(in the rows, 128 means zero)
Where one turn sends some rows of the set: a few examples, then the rows asked
dife: [119 133 136 127 126 140 125 123  98 127 119 121 134 120 155  86 137 118
 122 106]
zavan: [132 156 107 102 127 138 133 138 129 109 118 151 111  97 132 128 117 114
 127 137]
pelep: [153 120 145 120 126 143 127 132 130 114 123 101 132  96 122 131 141  81
 138 101]
Lirib: [152 112  93 124  89 136 131 137 123 116 106 120 150 134 124 106  96  94
 132 147]
vifut: [140 118 127 122 128 120 150 121 114 125 141 118 133 107 166 126 123  92
 139 158]
vem: [122 154 123 140 117 164 108 133 123 122 100 118 138  93 127 128 101 103
 137 104]
Zalu: [179 137 102 130 122 134 129 134 155 133 114 129 154 123 123 128 123 109
 168 124]
tofo: [108 109 107 131 132 134 149 125 123 108 119  96 153 130 141 124 114 135
 127 135]
Vusi: [145 145 119 147  87 135 117 158 142 101 119 114 157 107 121 121 129 116
 133 149]
Ged: [149 150 133 124  92 126 129 114 129 155 148 123 117 115 124 141 118 106
 110 133]
vad: [122 162 111 101 117 115 132 136 109 126 113 114 113 102 140 128 103 124
 148 125]
Rop: [148 144 135 116  96 132 118 120 174 113 108 124 140  91 139 120 117 132
 154 144]
Tek: [146 132 131 137  98 118 125 139 125 158 131 149 119 121 145 135 106 101
 127 111]
ziguz: [165 115 104 141 100 139 127 100 138 140 159 115 135 110 146 111 118 111
 137 101]
mapez: [129 158 127 133 119 167 103 116 125 122 109 111 124  97 114 122 124 108
 144 109]
nub: [141 100 149 128  95 126 118 139 148 106 100 124 130 121 146 112 107 102
 137 145]
liso: [125 129 128 134 120 111 145 116 122 142 131 141 147 108 152 118 129 132
 145 161]
zem: [141 128 107 115  91 126 147 111 116 148 112 100 172  95 151 117 103 116
 145 103]
fup: [161 138 127 146 108 119 111 159 125 105 122  94 140 114 122 114 129 106
 155 131]
zapa: [140 116 122 103 115 126 137 111 125 107 135  95 130 111  99 106 139 123
 117 124]
Rozo: [123 106 108 124  99 125 142 151 116 114 100 132 157 115 143 109 110 124
 118 102]
gopel: [114 109 120 108 124 146 148 111 155 143 142 127 142 109 134 122  96 103
 118 112]
nise: [120 102 110 129 140 141 143 123 129 101 122 112 136 136 136 116 136 130
 132 134]
bodab: [165 112 113 112 124 146 139 101 148 126 131 144 146  91 117 105 138 104
 137 117]
pedud: [181 153 131 123 127 120 122 133 132 110 103 103 146 100 163 116 106 108
 141 121]
depuv: [155 121 122  97  84 120 129 111 157 129 112  96 125 126 137 122  91 117
 143 130]
Gez: [182 134 115 119 121 123 130 121 148 125 101 142 144 132 137 110 102 126
 112 124]
Mub: [153 122 100 151  94 137 132 105 143 146 153 126 156 103 144 115 104 123
 125 107]
Kuvo: [114 138 131 117 119 144 134 128 156 127 150 108 140  76 142 127 106 106
 130 103]
pili: [166 148  98 120  98 140 138 127 152 134 117  98 164 117 133 142 110 105
 157 137]
beren: [159 123 102 125 104 122 123 119 121 127 112 113 143 138  99  93 113 118
 143 149]
zokig: [122 147 137 137  94 138 130 133 133 139  99 123 174  95 126 132 132 136
 128 111]
gula: [136 158 128 126 126 143 127 124 129 135 131 126 140 104 161 108 146 131
 132  87]
Nevoz: [136 134 118 111 127 140 142 101 119 155 125 119 140 137 153 105 131 126
 124  95]
dorug: [ 93 119 140 121 118 143 132 120 134 121 139 116 139  92 126 103 105 108
 114 131]
Nebek: [160 143 148 133 114 114 121 117 122 119 104  99 150 125 131 105 116 130
 111 152]

nub goes to Gez
ziguz goes to vem
Tek goes to zavan
And these:
zapa goes to zem
Nevoz goes to Kuvo
pili goes to fup

